(in the rows, 128 means zero)
Each path below is one point turned by a fixed rotation once a step. After each direction that follows a path, write how fast that rotation turns it, in degrees per step (0 if it stays still).
Each turn is a multiple of 5 degrees from 10 to 175, or 0.
Each row of a path follows its step; steps can be skipped.
Path 1:
step 2: [119 137 129 138 139 130 148 120 120 137 122 123 135 122 125 124 130 122
 130 117 137 110 139 132 128 142 134 123 131 135 116 133 123 135 147 110
 132 134 121 129 116 138 128 119 147 122 133 126 125 126 121 133 132 123
 132 117 130 125 140 134 125 136 132 124 123 120 128]
step 3: [112 130 124 132 122 133 135 151 131 128 133 132 114 139 127 130 139 108
 125 122 128 125 122 127 113 128 121 134 124 132 136 126 122 140 134 137
 126 146 120 139 146 131 116 135 141 123 127 132 138 131 137 123 130 131
 128 121 125 124 130 134 137 122 123 126 114 133 134]
step 5: [120 136 133 113 125 130 142 138 132 119 129 134 125 131 128 130 125 130
 126 111 136 125 139 129 124 124 114 127 132 143 134 137 126 129 134 122
 132 133 116 129 115 111 118 142 134 121 134 121 139 118 125 139 142 123
 133 126 117 149 131 135 129 142 137 131 135 128 135]
step 8: [124 128 117 124 132 129 144 146 121 126 118 119 119 126 126 114 140 119
 130 119 146 126 132 124 134 141 120 128 118 146 118 122 124 134 141 125
 118 120 124 128 122 141 147 132 143 123 127 122 121 118 132 122 133 127
 122 124 124 128 133 131 114 131 134 127 129 117 132]
step 12: [115 149 131 134 127 127 126 129 119 135 131 140 124 128 131 119 127 123
 134 141 127 123 132 125 116 139 138 137 130 132 128 133 121 133 133 122
 145 139 119 115 126 135 114 123 131 120 134 128 137 129 118 123 110 124
 133 136 130 133 133 116 132 144 132 120 110 126 126]
step 13: [113 122 143 141 132 131 143 143 143 121 130 138 133 125 123 128 134 133
 126 120 129 124 131 141 127 136 122 122 133 122 127 136 134 127 129 122
 119 138 121 136 117 140 116 127 150 122 130 118 139 118 128 136 137 121
 133 109 116 124 129 128 135 125 123 130 126 123 129]
step 19: [118 124 124 148 140 124 127 140 126 136 124 122 128 133 116 119 139 118
 130 131 143 126 127 132 126 140 130 118 131 131 125 118 128 130 142 115
 124 136 122 134 130 139 126 130 155 118 126 124 129 137 131 133 125 136
 132 113 119 117 126 125 132 116 135 121 137 133 129]
step 22: [116 136 136 126 126 127 119 148 122 125 134 134 129 141 127 131 130 127
 125 129 130 116 133 128 107 120 129 128 125 139 133 127 117 116 138 124
 138 145 128 133 126 117 123 141 136 129 122 119 143 121 123 138 123 132
 133 127 120 127 133 113 133 138 137 138 134 146 129]
step 24: [105 116 129 128 127 132 138 147 125 116 136 125 128 118 126 119 143 128
 122 119 127 133 123 138 124 122 131 139 113 147 140 124 128 125 131 129
 124 132 125 113 114 129 127 129 137 122 143 128 132 112 134 133 137 112
 127 124 128 128 122 131 128 124 126 127 137 124 130]
Speeds:
[127 130 129 129 128 130 127 124 127 126 129 129 129 130 127 130 129 129
 128 125 126 128 131 131 132 133 128 130 129 130 129 128 132 129 128 128
 126 132 130 129 129 129 127 126 128 128 127 127 124 128 127 134 125 129
 129 125 128 127 128 129 129 124 127 130 133 127 128] | 170
[125 128 127 129 130 128 128 124 131 132 129 127 129 130 129 130 127 124
 127 127 130 132 127 126 128 129 127 128 132 125 130 129 128 129 130 124
 129 130 128 127 128 127 122 130 131 129 129 128 128 131 131 126 126 131
 130 128 130 131 126 128 129 127 127 128 126 124 129] | 45
[129 127 131 124 127 130 132 129 132 126 130 124 126 127 128 126 131 126
 130 129 125 126 126 125 131 129 125 127 128 126 128 129 131 130 125 128
 131 130 128 129 130 131 130 129 131 128 127 129 126 127 129 128 130 130
 126 127 126 129 126 128 131 132 129 130 128 126 131] | 140
[126 129 126 128 127 125 127 130 130 126 130 130 128 132 125 129 131 130
 124 126 125 128 127 127 126 129 129 129 128 127 128 130 128 126 125 128
 126 129 129 129 125 125 131 125 127 128 127 130 128 128 129 130 132 128
 131 128 130 132 129 124 127 129 128 127 126 124 130] | 40
[129 126 125 127 127 126 126 128 127 132 127 129 127 128 126 128 130 131
 130 129 129 125 124 128 126 129 123 130 129 130 129 126 130 130 130 128
 126 130 130 131 129 126 128 131 130 127 126 131 125 127 126 128 127 128
 129 127 127 129 126 127 124 131 124 130 126 131 128] | 130
[129 129 133 132 124 128 128 128 127 127 128 127 134 125 127 128 129 128
 125 126 130 128 125 126 128 131 129 130 127 130 126 128 129 126 127 128
 128 130 127 130 126 127 128 129 127 130 129 130 129 128 129 126 125 132
 130 129 130 124 130 130 130 131 128 132 126 128 128] | 35
[129 131 131 127 127 132 124 129 128 125 129 127 131 132 128 124 128 131
 129 129 126 130 129 128 125 128 126 128 130 126 126 129 127 125 130 123
 129 126 130 126 129 126 126 129 127 127 129 131 127 125 127 130 125 127
 125 129 128 129 127 130 128 132 127 127 130 128 127] | 65
Path 2:
step 2: [123 129 140 135 124 118 128 137 115 144 122 122 125 130 137 127 123 131
 113 125 146 122 130 142 128 123 132 133 122 126 128 107 138 128 134 127
 139 129 127 131 128 132 142 124 130 131 123 127 121 117 137 119 132 122
 129 123 142 120 131 133 141 138 123 125 118 106 119]
step 4: [119 125 131 119 131 125 133 142 133 127 147 148 131 111 137 122 127 135
 130 125 124 123 144 137 124 124 135 116 130 129 136 120 130 113 131 115
 113 132 124 130 116 137 131 135 125 130 127 122 122 133 109 128 136 142
 128 121 128 125 138 122 142 129 131 126 123 130 124]
step 8: [132 132 127 128 125 132 133 131 137 136 131 130 130 125 126 121 120 123
 128 129 101 131 122 121 134 129 135 119 131 123 129 134 134 140 127 130
 123 116 127 122 123 130 138 123 128 143 142 108 140 126 136 127 121 122
 128 131 142 116 144 142 121 123 144 119 128 132 114]
step 12: [128 143 131 119 123 120 134 138 115 144 130 132 129 144 116 116 135 132
 131 127 123 141 140 130 130 124 135 145 126 132 115 138 120 128 131 138
 130 109 127 117 123 121 130 116 122 123 121 135 135 131 139 125 127 135
 128 133 119 134 114 117 126 134 134 119 120 127 124]
step 15: [129 145 144 128 130 141 133 123 120 116 118 137 134 125 124 120 119 134
 135 131 138 128 139 130 115 133 131 127 137 118 129 124 123 117 141 120
 120 130 121 135 128 138 131 129 115 117 129 115 128 128 117 131 143 129
 128 119 115 139 128 139 127 135 126 109 123 126 122]
step 16: [131 119 121 121 128 138 123 133 129 132 139 146 135 128 119 133 132 120
 157 121 125 123 132 129 126 138 131 137 122 138 136 123 121 119 122 126
 140 147 124 119 129 121 128 132 128 124 142 129 124 134 127 131 126 139
 126 135 131 135 118 131 145 121 122 137 123 138 118]
step 17: [121 124 126 135 126 132 135 117 128 138 127 131 129 128 140 142 125 129
 125 109 120 128 111 131 125 129 115 124 127 110 120 116 118 136 133 108
 132 131 133 128 138 139 140 134 138 126 134 114 138 115 127 138 139 136
 128 135 129 118 133 134 129 130 137 125 120 130 132]
step 22: [136 121 113 123 129 119 130 139 128 118 126 133 122 131 135 131 114 140
 124 130 137 125 135 133 141 132 134 132 110 134 113 139 139 124 121 128
 116 133 126 122 126 131 114 133 126 132 126 140 113 127 123 124 121 128
 124 119 132 133 116 132 125 129 143 124 134 105 138]
step 23: [120 122 142 117 131 122 136 139 126 136 135 111 119 147 131 126 126 124
 122 131 109 142 139 131 129 131 126 135 129 123 125 131 130 114 133 120
 133 120 137 136 118 145 134 121 116 136 122 134 124 123 127 122 109 122
 124 132 138 126 131 115 135 127 126 129 123 134 118]
Speeds:
[129 129 126 130 132 125 130 129 128 128 128 129 129 129 125 131 127 129
 125 127 131 128 128 129 125 127 131 128 128 126 124 130 126 131 130 128
 127 126 131 126 127 130 127 130 132 125 129 126 127 129 128 128 129 131
 130 126 131 127 125 128 132 133 126 127 129 128 128] | 145
[124 130 129 127 128 124 129 127 129 128 128 129 124 125 129 128 133 130
 129 128 130 127 124 131 128 127 127 129 126 131 127 130 129 128 130 129
 123 125 127 129 128 129 126 127 124 131 130 131 130 130 130 132 130 129
 130 126 128 129 128 125 130 127 128 128 131 128 126] | 45
[129 125 127 128 130 129 127 124 129 126 128 126 131 127 127 126 129 128
 129 130 126 129 124 128 125 128 127 127 125 126 128 128 129 126 128 130
 126 126 130 125 129 124 131 129 133 124 130 130 130 128 129 133 127 126
 129 127 131 126 130 130 128 124 130 126 128 127 127] | 35
[130 128 129 127 125 128 128 130 128 128 126 126 128 130 128 125 129 131
 130 126 130 131 129 127 124 128 129 128 129 128 127 126 131 132 129 129
 126 128 127 126 129 124 126 125 127 126 128 128 131 131 123 130 127 128
 128 128 125 129 127 127 126 129 123 125 127 130 131] | 120
[127 128 134 128 130 129 127 129 124 127 126 126 132 129 131 130 129 129
 124 129 127 128 129 128 126 127 128 125 124 128 130 128 132 130 128 120
 127 128 131 129 126 130 129 128 128 128 128 128 130 129 128 128 131 128
 127 128 125 128 129 128 129 126 128 128 128 127 125] | 170
[125 128 129 127 129 129 127 130 131 125 127 128 128 126 127 130 124 130
 131 127 127 127 126 126 127 124 127 131 129 129 126 128 125 133 129 127
 129 130 128 129 126 127 128 129 130 131 133 128 128 126 131 126 129 129
 129 131 126 126 130 129 125 124 125 127 129 130 128] | 35
Path 3:
step 1: [129 131 129 143 127 125 124 116 139 122 119 140 120 132 138 129 112 132
 125 127 124 124 134 139 122 113 127 131 127 124 131 129 136 123 135 111
 130 120 128 147 135 129 139 118 116 107 131 125 119 129 117 141 124 141
 136 126 118 150 118 130 133 112 147 129 133 133 137]
step 7: [131 137 131 129 142 116 137 140 133 121 126 138 144 124 118 143 130 131
 126 126 133 139 147 134 135 116 125 145 140 135 130 122 119 128 144 118
 134 119 131 134 130 111 116 118 125 130 125 146 128 139 115 132 139 115
 132 119 124 134 117 126 144 124 118 129 129 128 137]
step 9: [133 132 124 126 100 121 145 136 125 135 110 128 130 128 122 134 121 137
 123 143 125 115 123 128 134 115 133 138 123 120 136 124 138 118 125 116
 133 122 132 128 123 133 140 134 116 119 133 109 120 141 142 129 110 131
 131 127 125 140 125 115 121 123 123 142 122 122 122]
step 11: [124 129 142 122 136 113 128 127 146 122 130 126 137 128 120 140 125 127
 128 129 141 117 127 124 120 141 129 127 141 124 139 121 114 125 126 130
 117 139 124 117 128 136 127 118 129 134 118 126 130 143 128 136 133 134
 139 103 137 138 114 127 153 129 121 122 128 132 146]
step 13: [144 134 130 123 117 118 147 124 108 135 130 144 139 133 133 131 128 132
 119 118 121 137 132 128 125 122 140 132 120 114 132 147 145 121 131 116
 127 124 125 126 121 116 128 110 122 129 132 119 121 131 128 125 115 120
 123 118 134 117 118 134 131 123 126 143 129 114 140]
step 21: [129 120 127 145 117 133 147 129 116 116 130 134 132 137 113 138 124 138
 128 125 118 131 133 141 124 127 134 104 134 116 123 120 144 123 140 131
 136 129 139 130 138 131 138 119 128 139 120 123 131 110 132 122 121 136
 134 121 137 129 122 134 129 134 121 124 107 120 138]
step 22: [112 136 154 144 133 136 126 123 121 130 141 129 140 134 128 128 120 145
 127 137 120 129 132 124 119 132 130 121 134 122 147 131 121 118 122 124
 116 124 140 117 121 129 134 130 130 128 127 124 134 133 124 130 132 122
 135 117 151 148 134 131 137 127 126 145 111 126 126]
step 23: [112 142 135 132 133 147 128 142 123 119 126 118 129 131 148 139 128 133
 130 125 135 117 137 113 139 145 125 150 138 120 135 130 129 133 124 124
 134 130 118 139 114 116 142 126 127 129 130 138 127 121 114 135 130 126
 130 117 130 133 122 119 133 144 124 133 128 111 129]
step 24: [122 119 118 136 119 134 162 116 122 116 123 141 135 140 147 136 121 129
 124 123 134 125 133 112 129 123 139 125 124 122 129 123 128 128 133 134
 136 146 128 136 129 128 121 130 119 136 145 128 132 129 121 135 132 125
 134 122 122 111 122 121 135 126 130 126 126 120 149]
Speeds:
[127 128 128 127 134 129 128 129 129 129 128 124 126 130 128 131 131 128
 128 126 126 127 128 130 124 131 128 129 130 125 123 128 129 127 129 130
 130 128 126 130 131 131 129 128 126 129 129 126 125 124 124 129 127 129
 126 131 131 128 130 130 125 130 128 130 129 128 125] | 170
[125 127 127 128 128 128 128 132 128 129 128 126 128 128 128 127 125 126
 127 127 127 128 125 128 129 129 127 132 125 128 127 127 127 129 127 130
 123 130 128 123 126 128 134 128 123 129 129 128 127 129 128 128 128 130
 126 125 127 134 127 130 126 126 128 126 128 131 126] | 130
[124 128 127 130 127 126 129 128 126 122 127 127 126 130 127 132 130 125
 129 129 129 130 131 129 126 126 127 130 128 131 129 127 130 127 130 129
 128 129 129 126 131 124 130 128 127 125 130 129 127 131 129 126 128 131
 129 130 127 125 127 129 124 124 130 129 124 126 129] | 125
[124 130 126 131 127 131 130 129 128 127 125 131 126 128 128 127 128 130
 126 126 125 127 131 127 130 126 128 132 129 132 129 127 128 126 130 127
 131 130 132 126 124 132 127 127 128 128 127 130 129 129 124 130 130 125
 128 131 126 128 130 127 128 129 127 131 129 129 127] | 45
[127 125 130 127 123 125 128 132 128 128 127 126 124 127 129 127 129 128
 128 128 131 130 131 126 129 130 129 125 131 129 130 128 129 128 127 129
 128 124 130 127 126 131 128 131 129 128 129 126 126 124 129 129 130 128
 128 126 129 130 130 128 127 130 127 131 123 130 129] | 60
[129 132 129 130 130 128 125 126 127 128 124 126 128 130 127 130 126 127
 126 126 129 134 127 130 127 130 126 125 126 128 129 127 127 127 130 128
 127 126 127 127 128 129 129 126 130 125 126 130 128 127 125 127 132 128
 129 127 127 132 127 129 134 129 129 130 127 125 128] | 70
